Where one turn sends some rows of the set: a few examples, then the rows asked
k_643: [ 0.59  0.59  0.90  0.52 -0.85 -0.83  1.78  0.30 -2.69  0.66  0.08  1.55
  2.53 -0.79]
k_287: [ 0.82  0.41  0.06 -0.27 -0.23 -0.18  3.13  0.08 -2.24 -0.18  0.51  1.88
  2.33 -0.21]
k_88: [ 1.50  2.28  1.20  0.62 -0.64 -0.23  0.90  0.79  2.16 -0.42 -0.13  1.06
  0.96  0.90]
k_461: [ 0.99  0.49  0.74  0.53 -1.29 -1.40  1.97 -0.04 -2.32  1.22 -0.47  1.95
  2.32 -0.27]
k_499: [ 0.21 -0.28  0.23 -0.44 -0.73 -0.32  0.32 -1.66 -3.70 -0.49 -0.75  0.28
  0.15 -1.03]
k_614: [ 0.79 -2.23  0.76 -1.05  0.12 -0.22  1.30  3.31 -1.30  1.51 -1.21  0.14
 -1.21 -0.39]
k_676: [-0.70  0.66 -0.33  0.31  2.09  0.70 -0.27  0.72  1.76  2.01  0.36  1.05
 -0.90 -0.66]
k_57: [ 0.56 -0.47 -0.48 -1.14 -0.42  0.21  1.51 -1.85 -2.98 -1.19 -0.55  0.41
 -0.09 -0.47]
k_218: [ 0.83 -2.24  0.63 -1.25  0.21 -0.15  1.70  3.22 -1.13  1.39 -1.25  0.17
 -1.26 -0.36]
k_87: [-0.34  0.57  0.01  0.60  1.37 -0.02 -0.45  0.50  1.94  2.73 -0.53  1.12
 -1.06 -0.53]
k_402: [ 0.48  0.67  0.45  0.15 -0.33 -0.39  2.27  0.41 -2.65  0.08  0.68  1.63
  2.67 -0.55]
k_939: [-0.32  0.56 -0.53 -0.04  2.07  0.83  0.54  0.45  2.19  1.82  0.20  1.36
 -1.21 -0.34]
k_649: [ 0.60 -2.00 -0.90 -0.51 -0.05 -1.06 -1.99  0.12  0.99 -0.25 -1.74 -0.99
 -0.49 -0.19]
k_235: [ 1.16  2.49  1.45  0.91 -0.71 -0.30  0.23  1.11  1.95 -0.26  0.07  0.88
  1.15  0.45]
k_913: [ 0.06  0.51 -0.57  0.10  1.83  0.57  0.66  0.31  2.44  2.14 -0.33  1.38
 -1.37 -0.14]
k_632: [ 1.45  0.34  0.30  0.07 -1.16 -1.16  2.89 -0.32 -1.92  0.80 -0.70  2.18
  2.02  0.13]
k_229: [-0.01  0.40 -0.35  0.43  1.54  0.10  0.09  0.26  2.27  2.62 -0.67  1.37
 -1.34 -0.11]
k_429: [ 0.54 -2.14  0.67 -1.37  0.64  0.13  1.66  3.35 -1.22  0.98 -0.76  0.08
 -1.20 -0.35]
k_195: [ 0.56 -2.04  0.71 -1.11  0.55  0.15  1.34  3.46 -1.55  1.15 -0.64  0.02
 -0.99 -0.53]
k_40: [ 1.30  0.43 -0.01 -0.28 -0.54 -0.70  3.37 -0.32 -1.86  0.15 -0.18  2.08
  2.19  0.16]
k_969: [ 1.29  2.36  1.02  0.59 -0.34  0.06  0.83  0.91  2.10 -0.71  0.10  1.03
  1.00  0.83]
k_313: [ 0.80 -2.21  0.56 -1.35  0.43  0.11  1.78  3.21 -1.13  1.09 -1.03  0.21
 -1.17 -0.20]
k_166: [ 0.34 -1.75 -1.42 -1.18  1.01  0.01 -1.25  0.14  0.98 -1.51 -0.63 -0.97
 -0.29 -0.18]
k_341: [ 1.03 -0.62 -0.44 -1.02 -0.76 -0.24  1.72 -2.21 -2.84 -0.78 -1.18  0.52
 -0.31 -0.34]
k_135: [ 0.91  2.47  1.32  0.89 -0.60 -0.03  0.27  1.02  1.84 -0.54  0.38  0.96
  1.25  0.54]
k_82: [ 1.29  2.29  1.28  0.79 -0.80 -0.44  0.49  1.04  2.07 -0.18 -0.24  0.99
  1.00  0.80]
k_884: [ 0.24 -0.39 -0.17 -0.65 -0.40  0.11  0.92 -1.62 -3.59 -1.05 -0.31  0.16
  0.16 -0.88]
k_31: [ 0.93 -1.98 -1.18 -0.94  0.13 -0.91 -1.28 -0.09  1.39 -0.54 -1.75 -0.73
 -0.71  0.25]
k_424: [ 0.50 -2.12  0.97 -1.09  0.22 -0.10  1.26  3.44 -1.46  1.46 -0.89  0.06
 -1.07 -0.47]
k_500: [ 0.81 -2.11 -1.55 -1.32  0.57 -0.47 -0.81 -0.21  1.48 -1.13 -1.25 -0.73
 -0.68  0.16]
k_494: [ 0.16 -1.78 -0.70 -0.48  0.32 -0.70 -2.35  0.29  0.48 -0.60 -0.96 -1.21
 -0.16 -0.48]
k_217: [-0.64  0.66  0.00  0.63  1.70  0.46 -0.43  0.70  1.73  2.45  0.03  0.95
 -0.99 -0.81]
k_945: [ 0.95  2.43  1.23  0.74 -0.35  0.12  0.64  1.11  1.94 -0.72  0.35  0.94
  1.18  0.63]
k_680: [ 0.65 -0.42  0.14 -0.42 -1.37 -0.73  0.44 -1.90 -3.39 -0.10 -1.29  0.38
 -0.10 -0.86]
k_385: [ 1.02 -0.55 -0.22 -0.76 -1.22 -0.76  1.16 -2.10 -3.06 -0.16 -1.56  0.60
 -0.36 -0.50]
k_850: [ 0.00 -1.75 -0.96 -0.78  0.92 -0.21 -1.96  0.43  0.61 -1.22 -0.50 -1.23
 -0.15 -0.46]

k_229 moves to k_87
k_424 moves to k_195
Where do these go?
k_632 moves to k_461
k_884 moves to k_57
k_82 moves to k_235
k_850 moves to k_166

